Each row is where one point has got to under a steady rotation. How many ticks took it there?
The counts run from 0 to 294.
[165 124  74  84 119  89 141 127 117 172 141  93 108  84 118 131 147  97
 110 149 125 117  89 105 134  82 119 114 126 173 126 129 178 112 130 139
 129 129 144 176  90  92 145 120 137 134 178 129] -> 20
[125 146 142 139 156 159 147 114 183 145 145 112 151 133 107 109 117 113
  91 150 152 132 133 164 145 194 128 162 135 168 143 132  85 105  97 128
 105 139 104 100  82 132 146 134 173 121 156 114] -> 249
[142 112 107 148 149 139 156 134 153 184 135 126 142 136 112 137 120 140
  75 165 141 144 139 163 125 183 137 188 129 193 114 116 103 136  98 123
 117 118  98  91  85  91 142 153 158 152 134 116] -> 251
[200  99 161  95 147 113 137 144 104 135 137  78 112 105 114 155  92  80
 176 134 132 103 111 145 156 131 122  86 134 142  90 140 119 135 124 113
 105 128 125 103  85 113 142 121 179 117 175 126] -> 237
[154 106 164 110 112 139 155 138 136 132 156  65 129 115  65 161 120 116
 114 147 139 129 160 143 106 133 152 127 152 155 145 149 126 150 105 144
 103 119  76 102  71 110 119 163 178 126 168 130] -> 242
[ 76 119 108  92 125 137 154  96 168 126 141 101 111 127  88 139 129  98
 111 132 146  87  97 131 107 182 118  98  96 138 123 120  93  97 138 107
 123  98 133 107  74 106 132 143 191  78 149 115] -> 87
[ 85  95 114 115 127 175 132  73 157 132 120 117 116 120 122 114 162  86
 118  84 131  92 101 109 121 160 147 146 152 174 114 133 101 109 114  80
 118 120 145 122 132  98 147 154 182 112 111 113] -> 290
[190 122 129 130 126 125  99 109 148 183  86 108 166 128 122 157 150  94
 162 131 140 129 114 113 148 151 148 114 147 166 138 158 120 100  68 172
  97 101 128 137 141  98 153 116 149 123 176 125] -> 107
[ 93 130 117 147 156 169 129 106 162 141 144 124 139 147 131  83 173 135
  93 120 132 154 130 126  91 135 148 192 133 214 145 105 127 131 113 102
 126 141 106 145 125  80 108 141 137 144 126  91] -> 130
[174 106 157 100 152 124 121 130 119 112 132  69 133 105 105 141  83  87
 170 145 143  94 104 153 133 152 106  84 122 136 107 140 130 115 131 123
 110 137 122 101  79 129 145 117 191 113 185 137] -> 238
[138 138 150 139 151 153 143 117 164 130 166 115 137 147  86 111 105 108
 113 157 153 140 140 163 164 206 127 131 140 165 130 128  64 103 101 121
 106 121 105  78  87 139 143 128 165 103 152  95] -> 248
[146 115 133 109 159 116 115 143 151 154 125 157 171 119 161 179 116 113
 165 113 138 128 146  78 119 119 152 109 108 173 113 132  84 127  97 128
  94 115 128 121 155  76 140  72 108 102 152 116] -> 268
[181 123 118 139 126 117  96 114 156 175  90 107 188 114 130 167 153 104
 153 133 131 128  99 138 127 140 124 115 119 175 145 140 139 101  87 184
 110 109 140 143 128  75 138 118 156 130 168 125] -> 108
[134 149 120 128 140 114  97 119 167 142 170 154 175  96 132 147 121  88
 103 127 139 131 133  97 121  96 143 137 113 176 160 142 125 122  93 154
 103 141 121 171 147 110 122  64 106 106 160  73] -> 265
[158 117 136 131 146 134 130 125 119 166  84 145 195 175 131 169 139 139
 174 138 114 143 133 105 121 156 150 120  82 182 124 127 110 113  87 166
 133 109 118 107 127  74 140  88 121 140 140 104] -> 189
[190 116  98  89 103 107 125 111  96 185 124 132 119 125  91 155 156 106
 119 175 115 146 111 125 170 111 141 113 130 182 138 144 158  89 117 154
 133  76 122 117 107  94 149 112 111 144 143 107] -> 101
[162 101 122 130 118 126 111 115 146 157 166 162 130 123 112 135 132 124
  91 182 121 153 129 175 153 150 128 151 139 228 122 108 121 113 128 119
 137 102 106  86  82  95 139 100 148 146 113 109] -> 253
[ 97 118 136  93 126 127 168 136  85 114 163  85 161 127 120 134 131 109
 142 112  99 108 103 113 116 109 121 108  53 152 101 111 130 145 140 140
 144 158  69 163  82  96 134 116 149 120 170 114] -> 151
[136  98 140  91 169 144 187 135  59 139  98  69 126 129 116 147 101 104
 146 124 112 121 111 137 141 155 142 121  88 142  94 123 121 142 134  93
 117 148 122  86  98 116 147 125 180 149 159 120] -> 157
[ 97 126 148  86 161 180 128 103 113 130 122 135 157 141 131 129 146  93
 151 118 112 155 144  73 140 118 175 117 105 161 125 156  89 113 119 114
  97 131 102 124 166 140 144  72 124 102 183  99] -> 65
[153 130 172 130 152 149 129 142 138  92 148 101 139 155  75 127 115 138
 145 143 154 130 175 114  72  91 152 156 149 181 158 129 140 145  84 122
 135 126 100 105  99 100  96 136 132 150 130  71] -> 121
[187 115 166 147 165 142 119 122 134 134 144 114 109 112 105 130 107  85
 110 137 151 166 152 146 131 144 148 169 178 167 137 125 113 147  83 108
 102 118 141  86 140 104 104 135 145 137 134  77] -> 43
[112 119 154 130 172 173 112 101 154  97 134 135 115 180 110  92 132 125
 152 155 150 157 146 135 111 165 137 147 122 185 115 103  76 117 109 102
 124  96 115  72 131  98 107 130 138 106 135  81] -> 127
[ 88 130  88  75 179 156 160 104 139 146 120 111  96 130 127  74 160 120
 124 123 130 145 109  80 129 126 148 144 139 183 128 131 126  95 138  69
 119 145 154 140 132 122 154 128 131 125 183 137] -> 218
[121 123  68 107 142 137 140  90 117 163 121 105 107 112 142  80 135  98
 125 152 152 102  50 104 151 155  94 128  99 160  91 128 126  91 120 107
 144 113 144 143 102  97 154 134 129 116 159 120] -> 15
[126 115 148  99 187 129 152 138  74 105 106 118 156 155 116 159  99 108
 177  92 118 125 152  94 114 106 156 117  80 163 132 119 124 129 135  85
 130 156 153  98 139  98 124  77 140 146 122  70] -> 277
[119 106 157 132 158 167 165 116  71 131 124  98 146 117 125 140 112  55
 145  55 113  99 108  96 144 123 162 145 111 151 110 147 105 150 106  91
 116 149 112 135 139 111 144 120 148 131 111  83] -> 74
[ 83  94 103 126 135 162 133  84 157 148 111 110 122 101 127 112 166  96
  99  87 131  93  91 121 102 150 145 146 130 174 126 116 121 113 131  78
 129 125 154 136 117  75 142 151 190 126 116 120] -> 291
[146 121  89 135 119  94 157 128 152 187 162 128 127  84 115 161 124 105
  59 147 140 105 108 146 131 147 116 152 120 185 126 118 133 121 116 123
 123 111 123 129  67  72 141 134 143 128 114 106] -> 172
[190  99 164 137 146 152 111 131 100 135 122 104 147 150  97 146 111 131
 149 182 129 138 135 170 122 150 124 144 128 184 115 121 139 123 108 138
 143 113  89  61  88  93 120 137 171 168 130 102] -> 38
[109 121 113  73 156 115 115 134 124 123 156 154 141 111 144 152 127 130
 128 154  92 169 145  99 117  75 149 119  99 207 136 114 139 124 163 102
 115 146 129 134 139  98 129  46 121 125 161 110] -> 61
[110 120 132 105 130 161 151 114  93 135 142  69 136 108  71 134 137  79
  82 134 115 132 105 155 115 128 140 147 111 132 152 143 145 126 120 125
 127 144  84 121  87 136 126 146 202 154 149  95] -> 161
[100 139 113  89 173 136 160 138 121 144 142  87 131 103 148 126 129  83
 137  90 136 132 114  55 120 120 141 120  94 141  99 136 107 147 104 120
  90 151 115 178 145 107 135 112 127  94 199 118] -> 146
[135 138 143 131 215 117 133 127 154 113 134 122 115 154 109 116 123 119
 147 124 145 172 155 133 103 156 125 150 119 185 147  89 113 142 118  95
 129 121 168  92 140  84  87 121 141 124 141  70] -> 125
[189 134 170 145 158 135 144 136 138 140 122  82 157 146  96 109 117 107
 164 114 123 130 148 162 172 157 139 128 150 181 139 156 101 112  80 139
 107 161 103 113  96 129 156 115 167 136 171 115] -> 34
[ 98 121 142 124 163 145 105  92 181  76 142 118 118 135 115 101 128 101
 153 103 160 104 122 108  85 144 116 111 123 169 134 110 101 114 131  81
 130 120 158 115 128  98 112 121 160  76 127  79] -> 207
[132 106  83  96 101 156 140  98 117 171 125  99 106 110 114  98 153 108
 124 162 152  88  77  77 135 119 136 129 132 168  96 152 132 101 102 129
 143 102  97 149  93 107 151 148 117 128 158 134] -> 17
